In the rows, 128 means zero.
Which row each row swaps with, under one turn or mirror:
The rows were stretched afterwards, more along some directions than others.
Beb: [139 156 122 121 129 110 106 110 111 134 134 153  93 126 143 137 143 145
 144 118 125  99 143]
Tana: [100 141 126 118 120 130 129 127 122  77 116 124 155 160 121 157 127 144
 123 116 163 143 144]
didi: [ 98  99 155 143 118 133 109 108 104  84 119 120 161 114 130 140  84  95
 138 128 214 148 160]
raz: [147 135 110 120 121 110 108 109 109 140 147 147  98 131 141 147 143 127
 139 121 130 109 125]
puz: [123 109 171 138 143 136 117 154 116 120 108 126 112 138 154 108  99 130
 129 116 155 115 173]
zek: [ 93 148 132 124 119 111 125 102 110  75 108 130 128 151 127 157 138 140
 133 141 160 123 138]
banor: [104 124 103 103 108 139 127 123 132  71 124 139 131 147 120 179 116 136
 149 121 168 155 145]
riru: [139 141 118 108 130 123 106 107  95 140 144 150 108 127 146 144 130 134
 145 119 143 114 132]
Linit: [105  99 155 145 122 123 107 109 108  91 123 114 163 115 133 125  90  88
 136 136 212 150 151]
voki: [152 135 109 131 126  96 107  98  99 147 160 139  90 106 142 137 138 125
 155 112 105 108 135]
fesu: [119 145 130 136 111 123 128 127 126  86 111 129 154 153 119 146 146 150
 120 116 149 129 147]
Vip: [126 111 166 133 146 135 118 155 113 125 113 131 102 138 158 110 100 139
 133 114 149 105 175]
defu: [122 135 125 119 135 131 131 120 130  71 109 141 115 154 133 137 138 164
 118 124 127 124 146]
Depi: [103 124 132 105 113 128 124 114 129  80 110 145 155 150 124 171 136 141
 137 119 169 135 139]
Posid: [100  97 165 140 122 132 110 108 105  89 119 120 165 114 133 131  84  96
 136 130 211 141 161]
sipo: [158 158  97 126 109 108  93 107 121 128 142 143 101 130 125 136 124 137
 142 115 118 128 128]
Bov: [ 99  98 155 144 120 129 113 111 107  86 120 115 169 120 130 132  89  92
 134 134 214 150 154]
merat: [155 133 125 126 114 114 103  95 105 147 148 133 108 124 134 160 142 125
 146 121 117 110 126]
feguv: [149 135 124 113 133 128 111 122 102 142 141 147  88 127 139 138 136 152
 153 110 102 100 144]
nodu: [129 108 163 135 146 135 120 153 113 132 114 128 104 139 157 107 100 129
 131 118 150 110 171]
vese: [ 90 144 132 124 113 119 123 110 115  72 109 134 126 143 116 148 131 142
 133 117 147 129 159]
gam: [101 100 151 140 122 122 112 107 111  85 125 113 168 118 129 133  91  94
 136 138 215 149 150]
beru: [136 137 121 124 116 117  96  87  91 124 148 156 113 110 152 152 130 128
 140 108 142 106 140]
gadus: [150 100 159 157 126 136 109 114 121 129 149  83 145  98 116 136 109 105
 131 136 145 156 140]
kubop: [153 104 158 151 129 132 110 116 113 128 147  90 133  94 113 139 108 106
 136 138 132 156 139]
navoz: [130  90 189 114 155 180 128 137 110  94  81 131 123 129 141 144 125 134
 125 152 160 134 139]
naz: [102 100 151 139 118 128 108 108 112  86 121 119 167 119 129 133  89  93
 138 134 214 154 152]
pemu: [161 100 153 148 124 135 105 117 109 132 149 100 127  91 118 139 101 112
 135 128 132 157 143]
gisef: [ 98  99 155 137 119 132 111 111 105  83 117 117 167 119 131 136  81  94
 139 128 218 146 160]
zef: [127 109 163 138 146 134 120 153 115 126 112 125  99 142 154 104 100 134
 128 114 144 110 172]
revi: [107 130 123 138 102 126 121 116 110  83 137 133 137 130 121 171 126 131
 138 101 149 130 150]
Tof: [125  85 187 107 157 172 132 135 110  95  77 133 120 136 142 137 126 135
 118 155 165 136 143]
zib: [136 130 132 106 121 110 102  86 110 138 155 157 107 112 135 149 131 150
 147 116 132 107 146]
tupib: [133  86 186 113 155 176 130 140 112  99  79 143 110 132 147 140 126 136
 126 150 152 132 144]
Vap: [160 104 154 154 124 133 107 115 111 132 150  99 123  90 115 140 105 107
 138 136 129 154 137]
Pire: [142 145 101 126 123  89 104  93 120 127 140 152  91 134 139 135 129 131
 141 125 130 116 148]
fatet: [ 99 143 128 114 120 125 135 128 129  83 106 142 149 153 127 160 134 156
 129 126 148 132 151]
nived: [155 102 153 159 124 123 108 110 111 126 150  96 131  89 114 137 108 103
 136 135 129 157 142]
monen: [143 170 111 136 122  88 112  94 107 125 139 133 103 112 127 155 128 143
 147 109 111  99 139]
moko: [109 133 124 114 115 125 122 128 137  89 123 133 141 166 134 154 135 146
 114 113 150 133 150]
bol: [127  97 185 118 155 178 130 138 104  87  76 133 119 135 143 141 122 138
 123 151 163 128 143]
Bero: [112 120 131 131 111 140 126 107 108  75 117 124 137 142 125 174 138 127
 137 125 147 134 138]
gufon: [126  90 188 120 152 176 133 138 109  90  81 132 114 129 139 142 123 136
 125 151 155 133 143]
Gozef: [146 160 107 140  98 125  95 119 107 112 147 146 101 124 136 167 107 154
 155  99 118 123 144]
vizub: [103 132 126 113 119 114 124  95 121  81 120 120 165 144 105 154 140 127
 133 139 166 140 126]
Zefom: [150 123 107 124 121 119 113 110 100 143 157 143  98 119 140 129 146 122
 148 129 135 124 138]
rim: [104 142 118 139 111 119 121 117 126  63 111 147 118 149 129 157 114 152
 134 101 141 129 177]
bab: [122  83 192 115 156 174 133 136 110  99  83 129 115 130 143 138 127 134
 124 154 159 134 144]
Zevat: [125  83 192 118 157 181 130 136 113 104  86 124 121 131 147 134 130 133
 124 149 163 128 146]
Gug: [126 114 164 137 146 128 120 150 114 126 111 124 102 138 154 103 103 130
 130 117 145 109 173]
Lir: [158 152 107 145 118 129 105 101 114 128 149 133 102 119 138 138 131 130
 140 108  96 123 138]
Dalo: [ 98  96 156 137 119 127 109 104 107  90 123 118 166 119 129 137  89  93
 138 132 217 147 152]
Tuk: [159 102 157 155 124 137 105 117 112 131 146  99 132  91 118 141 103 112
 137 132 132 155 136]
rizak: [127 111 158 132 145 129 120 150 118 124 110 117 112 145 149 105  98 123
 126 123 157 116 169]
bos: [129 105 164 132 150 135 121 151 121 122 109 121 110 145 153  98 102 125
 124 128 154 118 167]
giv: [151 106 151 152 123 130 109 120 113 128 152  88 134 101 110 137 104 107
 135 137 137 159 144]
nam: [150 144  98 125 120 117 108 108 101 133 150 156 104 108 145 148 124 138
 155 120 118 123 135]
pebuf: [129 111 157 138 144 129 118 154 122 128 112 119 103 145 150 105 100 129
 124 118 147 117 171]
rul: [109 148 106 142 104 120 118 120 135  65 132 119 148 142 110 155 125 133
 132 115 152 156 147]
Vemeg: [ 98 135 143 106 120 136 128  97 133  93 106 135 153 159 123 159 150 130
 123 137 161 132 139]

fesu pairs with Zefom
gadus pairs with Zevat
nam pairs with fatet
monen pairs with banor
Vap pairs with gufon

Which row each row swaps with, under one turn or mirror:
The rows were stretched afterwards, more along some directions than others.
Bonuz: [168 142 122 124 186  83  95 127 124 135 129 142 119 136 146 100 117 112]
duru: [131 148 113 180 131 108 125 103 129 160 163 115 133  86 163 170 108 101]
bimip: [176 150 121 172 159  56  85 127 131  96 131 157 135 121 162 122 115 125]
derik: [157 171 115 145 173  77 104 126  74 147 110 150 139  84 190  83 123 155]
nazal: [164 149 121 155 173  88 139 114 107 126 131 155 140 124 122 133 142 187]
mupam: [155 133 129 135 155  84 121 155 133 148 140 135 107 109 163 115 106 113]
pur: [143 170 108 134 193  99 142 121  99  98 135 135 168 116 139 113 106 120]
Zigup: [136 147 148 162 145 103  72 110 109 176 133 150  79 138 133 159 125 148]
bubu: [128 133 131 163 138 134 142  75 130 176 150 139 138 112 163 131 152 161]
dagiz: [167 185  99 186 222  62 146 120  87 133 152 128 156 135 143 116 144 163]
garuv: [149 163 114 190 175  61 161 137 107 117 130 142 120 106 166  99 133 150]
nipur: [179 157 132 142 169 127  93 129 142 158 141 122 115 122 148 150  94 151]
lav: [157 136 140 183 146  87 105 146 136 135 152 102 107 123 136 182 124 164]
gufil: [123 152 122 156 125 115 132  94 117 167 128 115 123  75 161 158 144 191]
tatoz: [123 145  94 171 154  79 123  86 127 156 133 158 120  89 152 155 145 119]
fezun: [171 158 131 155 154  85 109 167 134 133 155 122 133 114 134 146 124 165]
tatad: [147 121 121 167 160  89 110 102  71 147 104 148 116  96 166 114 121 126]
fum: [132 121 150 140 127 171 111 118 139 150 134 120 116  97 149 153 112 123]
sanub: [129 191 150 164 178  31 130 140  81 126 132 136 121 114 155 155 115 141]
rig: [146 156 113 165 154  61 145 118 157 119 130 116 106 103 160 152 127 163]
bopev: [114 153 116 138 140 137  93 124 174 191 144 107 114  76 163 150  85 134]
fivig: [154 150 133 182 171 138 130 110 105 139 119 131 117 113 156 122 148 185]
soled: [120 136 129 177 182 107 126  80 118 175 135 100 123 104 179 129 109 159]
Pobib: [153 151  93 152 168 120  84  91 113 153 152 132 176 108 168 114 139 152]
susu: [161 150 129 185 164 123  97 138  97 135 127 118 131 115 145 134 120 179]
zesu: [160 151 120 156 198  52 130 110 148 148 136 136 142 121 176  86 118 135]
dut: [150 144 137 187 164  65 145  93 112 124 133 155 122 133 153 141 151 184]
sis: [118 157 100 169 175  85 133 103 136 149 183 120 138 143 137 132 121 126]
nipeb: [114 178 102 158 172  82 128  79 111 169 146 158 140 108 168 150 163 150]
Vab: [120 139 135 180 134 119 118 115  85 158 123 124  96  93 138 161 132 173]
Zub: [149 149 138 208 164  86 123 101 104 140 112 147 107  98 156 126 113 144]
Bul: [137 121 138 158 134  93 121 108  98 131 133 141 134 103 148 112 121 107]
Dubo: [129 164  98 152 185  96 142 135 143 132 144 114 115 115 139 123 100 151]
Tis: [122 155 118 139 176  98 127 101 114 180 148 127 133 105 165 154 152 160]
Moru: [126 134 161 169 136  68 140 119 132 130 120 148  97  94 162 153 114 144]
teru: [157 161 134 163 162  55 125 120 141 131 141 159 103 144 156 156 155 127]
fulo: [164 140 124 192 174  95 137 107 115  75 129 117 152 114 170 114 126 149]
rok: [152 149 159 190 154  59 114 105  90 131 128 145 134 120 153 161 165 139]
pegem: [141 164  93 178 181 102 111 137 139 129 144 112 140 106 161 121 101 127]
Nobor: [139 116 122 172 129 138  84 114 187 173 138 113  97  81 166 152 105 126]

pegem pairs with susu
duru pairs with nipur
nipeb pairs with dut

